128 stands for zero in the data rows.
Here is a table of points, one per row:
[137 129 135 145 172 100 186 137 171 104  30 150 125 129 163 127 110 126 114 123 107 150  73 120 167 139 139 140 123 170 130 122 101 152 209 140  88  90 165 179 146 126 106  95 143  77 151 139]
[153  79 132 123 146 125 166 169 155 119 145 180 160 108 111 148 122 136  98 118 125 113 182 208  83 157 189 105 108  87 107  89 122 137 177 191  88 137 150 106 112  52 161 148 144 137 104  52]
[139 142 105 132 159 130  54 128 101 153 115  99 127 112 102 109 123 138 185 140 125 105 166 170 114 152 111 136 126 145  94  89 139 141 154 141 146 152 139 158 132 134   0 140  90 152 131 105]
[168 131 172  79  86 169  76 114 125  82 122 100 135 119 160 111 204 130 153 158 118 134 112 151 158  93  92 108 124 133 104 151 133 110 129 151 120 108 158 126  77 135 137  74  96 140 127 150]
[115 152 105 117 238 112 108 138 121 113 164 144 160 104 142 106  89 143  77 108 110  85  88  77 107  94 161 132 138 108 185 138 101 179 139  78 118  96 152 124 102 128 108 147  78 105 140 130]
[146 134 167 206 172 122 166 116 196 116 185 102 120 112 142 110 119 181 136  89 136 102  96 100  85 122  90 131 116 109 148 141 113 114  99 127 127  96 142 138 164 160  64  97 161 148 165 131]
[110 185 135 170 139 128  99 146 122 123 171 105 154 126 128 130  93 147 138 138  97 151 103  85 120  94 156 154 155 227  89 197 206 120 131  98 115  76 107 107 119 149 134 107 133  95 158 103]
[107 125 131 139 134 140 142 109 167 150 150 137 125 121 112 127 123 188  98  85 144 199 117  96   0  45 130 134 117 222 129  74  83 117 179 145 141 164 111  54 147 158 142 137  98 141 142  81]
[137 117 158  65 119 147 130 106 148 115  94 108 123 139  95  88 135  16  96 105 171 119 108 136 124 164 143  93 118 114  84 151 147 142  28  54 164 131 138  97 129 114 137 112 148 144  83 112]
[123  98 140 132 145 154 146 122 137 160 138 133 127 137 141 112 147 130  90 121 175 115 163 234 110 130 155  96 119 149 226 104 121  69 119 129 142 119 152 129  82 136 178  98 133  99  96 189]
[109 104 115 126 127 191 118 124 143 190 138 119  68 146 199 112 145 147  78  99 117 178 110 123 131  94  73 123 125   0 110 187 145 112 199 162 127 113 136 140 113 149 130 114  78  89  95 118]
[137 143 181 114 166 110 157 122 133 138 158 156  90 204 147 209 131 184 168 142 127 115 173 116 109 143 117 149 149 149 111 166 133 173 194 156 131 131  97 121 151  88 142 124 147 109 162 128]
[127 154 139 102  69 112 109 121 134 155 109 152 137 162 109  95 103 164 157 161 124 153  93 123 158 140 129 164 137 112 145 116 147 147 108 102 136 139 128 131 154 157 134 118 103 130  88 147]
[126 121 116  99 117 154 169 121 142  87 110 110 124 151  61  89 162 155 163 105  96  91  68 122 122 157  60 104 167 162 111  98 124 135 166 130 128 160 124 134 103 115 135 225 107 150  82  96]
[133 114 105 131 183 107 142 154 144 118 163 146 105 134 185  89 122  78 151 112 102 193 135 141 228 115  98 188 127 111 206 132 137 134 126 139 127 108 132 101 129 132 145 109 107 108 255 165]
[ 68 143 147  97  65  75 116 143 101 131 144 124 126 154  95 123 111 142 139 110 125  55 191 133  77 146 110 117 161 126 140 165 163 129 105 110 127 135 149 122 174 208 131 135 134 192 151  66]
[177 118 150 124  72 199 113  94  93 130  76 118 129 114 131  96 146  98  86 107 145 196 153 101 113 159 105  94 131 131 126  59 127 135  48 121  76 144 111 111 112  98 152 121 116 142 130  92]
[117 133 133 151 129 116 150 141 144 136  96  88 111 149 111 155 164 128 105 130  92  92  86 142 247 110 114  89 130 101  88  47  91 157 150  88 108  83 120  88 122 148 161 108 134 141 153 147]
[123 110 108 155 126 107 143 120 121 107  75 100 154 126 172 131 134  86  84 106 150 127 176  99 135 149 118 173 118 185  92 119 153 111  96 160 182 160 119 204 104 147 149 158  79 140  73 143]
[122 200 125  84 146  82 109 161 104 126 131 182  88 104 122 136 138 108 156 131 129 100 109 155 105 138 119 150 141 123 145  52  98 112 196  97 160 117 144 126 147 160 116  96 154 123 137 129]
[ 95 115 131  89 100  93  51 181 149 139 185 183 136 168 159 151 121  98 138 144  90 153 103 144 158 147  83 127 124 175 105 106  94  79 191  74  97  88  24 150 200 129 115 148 164 154 123 180]
[174  89 103 158 119  15 139 100  97 126 129 101 130 150 154 125  62 171 137 156 124 156 112 168 119  94 114 159 156 112 123 113 188 140  77  78 109  87 113  97 119 124 101 119 119  76 101 178]
[159 140 145 139 136 193  94 153 160 120  41 146  76  82 100 108  77 177 132 170 202 109 168  96  86  86 137 100 108 123 171 165 101 141 147 158 173 138  98  95 177 131 108 145 123 132 136  83]
[104  61 120 175 128 116 132  98 116  92  93  97 124 118 162 100 179 146  44 188 117 148 136 118  83 223 133 142 121 134 134 111  93 154 115 128 123 116 112 146 119 144 154 139 119  85 124 110]
[141 176 108 130  91  45 128 113 130 142 127  95 110 108  81 192  80 126  98 130 118 173 111 110 125 148  73 137 116 102 176 200 111 172 130 109 120 105 136 134  96 145 122 136 133 110 170 156]
[161 107  41 125 140 129 167 146 134 184 138  66 117 117 152 121 197  82 120 147  89 111 105 107 128  83  64 144 115 153 134 120 153 120 136 159  94 124 148 194 101  84 147 126 186 102 127 135]
[160 174 144 223 147 129 173 135 122 139 163 120 107 134 119 152 154 120 114 137 116 133 164 159 121 122 116 121 130  67  93 197 112 123 190  34 123 132 126  86 168 101 110 127 137 156 114 134]
[139 127 131  80 173 159  18 100  99 113 113  90 148 140 129 110 161 112 142 126 126  86 137 121 106 172 159 157 117 128 194 143 132 105  98 182 135 149 129  83 137 106 173 113 152 167  72 120]
[108 115 125 167  84 151 109 129 147  81 153 118 138 109 114 110 130 112 116 142 127  71 139 120 147 159 139  99 139 128 108 119 144 121 143 158 138 255 165  92 114 109 143  81 114 103  99 106]
[144 108 134 133 114 166 188 129  87 140 142 130 132 141  89 131  87  94 176 138 108 144 132 183 163 101 123 155 153 135 142 118 145 168  63 132 140 146 148 186 120 129 142 101 160 144 112 178]
[ 77 180 166 168 173  71 121 107 100 128  93 156 141 107 114 137  93 140 153 114 132 135 128 112 148  62 157  86 103 109 157 139  75  99  52 154 121 107 150 138 150 107 118 186 104 166 105 116]
[158 123  99  85  87 160 178 136  96 109 151 124 192 104 144 168 149 109 129 162 142  99  68 138 184 125 108 131 126 134  93 168 138 122  57 171 133 149 105 110 131 139  87  91 127 126  79 149]
[ 81 142 176 161  91 121 126 111 110 138 105 161 149 180  56 143 144 103 119 100 115  98  72 120 110 122 166 113 119  77 159 143 139  97 133 154 120 107 105 104 108 109  97 155 128 111 191 123]
[117 114 127 109  70 202 148 137  82 138 132 173 118 131 150 146 104  89 215 148 143 126 144 112 120 175 114 158 128 140 113 115 135 164 162  85 109 115 171 119 109 121 103 118 130 147  79 145]
[133  75 125 110 151  95 104 126 115 163 128 210 154 119 137 190 145 159 129 158 132 131 112 127 148 106  92 118 123 105  90 161 140  60  86  71 113 165 120 160 153 145 136 166 129 126 210 158]
[113 108 108 109 148 148 112 140 107 114 159  75 157 109 103 138 101 145 179 128 255 132 117 121 159 159 169  73 132 102 103 100 116 129 118 170 175 109 141 161 140  58 166 154 141 126 124  62]
[115 158 101 128 162 123 168 119 169 122 161 154  93 151 127 130 108 144  81 141 130 112 194  94 137 142 142 137 150 107 131  93  97 116 103 135 145 110  99 146  65  99 101 104 103 141 131 113]
[102  81 116 101 130 149 122 132 121 106 172 101 136 123  85 129 170 110 120 118 136 161 198  74 130  83 204 130 112 175 130 103 160 131 164 133 119 132 159 143 150 132 131 128 162 138  89 240]
[157 157  93 114 118 139 110 141 121 114  81 128 143  97 124 103  90 136 202  88 124 150 164 116 158 144 171 131 116 107  94 154 115 108  44 185 152 161 122 119 113 214 162 141 179 118 112  95]
[107 140 128 126  44 137 133 101 155 158 140 136 130  80 194 134 146 125 102  96  79 121 111 144 103 128 248 121 100 150  99 156 146 144 158 130 131  95  74 158 130 101 157 179 128 133 181 116]
These points spread out most along one direction. Take the direction at right angles to it along which they spread out most. Go by this last direction. How far along it is each point below, from 0 to 99? The average is 50, and the first point in the table lies past the average. One standard deviation of the points above along it is 16.
[ 77 180 166 168 173  71 121 107 100 128  93 156 141 107 114 137  93 140 153 114 132 135 128 112 148  62 157  86 103 109 157 139  75  99  52 154 121 107 150 138 150 107 118 186 104 166 105 116] 33
[108 115 125 167  84 151 109 129 147  81 153 118 138 109 114 110 130 112 116 142 127  71 139 120 147 159 139  99 139 128 108 119 144 121 143 158 138 255 165  92 114 109 143  81 114 103  99 106] 48
[113 108 108 109 148 148 112 140 107 114 159  75 157 109 103 138 101 145 179 128 255 132 117 121 159 159 169  73 132 102 103 100 116 129 118 170 175 109 141 161 140  58 166 154 141 126 124  62] 39
[158 123  99  85  87 160 178 136  96 109 151 124 192 104 144 168 149 109 129 162 142  99  68 138 184 125 108 131 126 134  93 168 138 122  57 171 133 149 105 110 131 139  87  91 127 126  79 149] 79
[137 117 158  65 119 147 130 106 148 115  94 108 123 139  95  88 135  16  96 105 171 119 108 136 124 164 143  93 118 114  84 151 147 142  28  54 164 131 138  97 129 114 137 112 148 144  83 112] 65
[168 131 172  79  86 169  76 114 125  82 122 100 135 119 160 111 204 130 153 158 118 134 112 151 158  93  92 108 124 133 104 151 133 110 129 151 120 108 158 126  77 135 137  74  96 140 127 150] 70
[127 154 139 102  69 112 109 121 134 155 109 152 137 162 109  95 103 164 157 161 124 153  93 123 158 140 129 164 137 112 145 116 147 147 108 102 136 139 128 131 154 157 134 118 103 130  88 147] 60
[133  75 125 110 151  95 104 126 115 163 128 210 154 119 137 190 145 159 129 158 132 131 112 127 148 106  92 118 123 105  90 161 140  60  86  71 113 165 120 160 153 145 136 166 129 126 210 158] 59
[107 125 131 139 134 140 142 109 167 150 150 137 125 121 112 127 123 188  98  85 144 199 117  96   0  45 130 134 117 222 129  74  83 117 179 145 141 164 111  54 147 158 142 137  98 141 142  81] 7
[123 110 108 155 126 107 143 120 121 107  75 100 154 126 172 131 134  86  84 106 150 127 176  99 135 149 118 173 118 185  92 119 153 111  96 160 182 160 119 204 104 147 149 158  79 140  73 143] 61
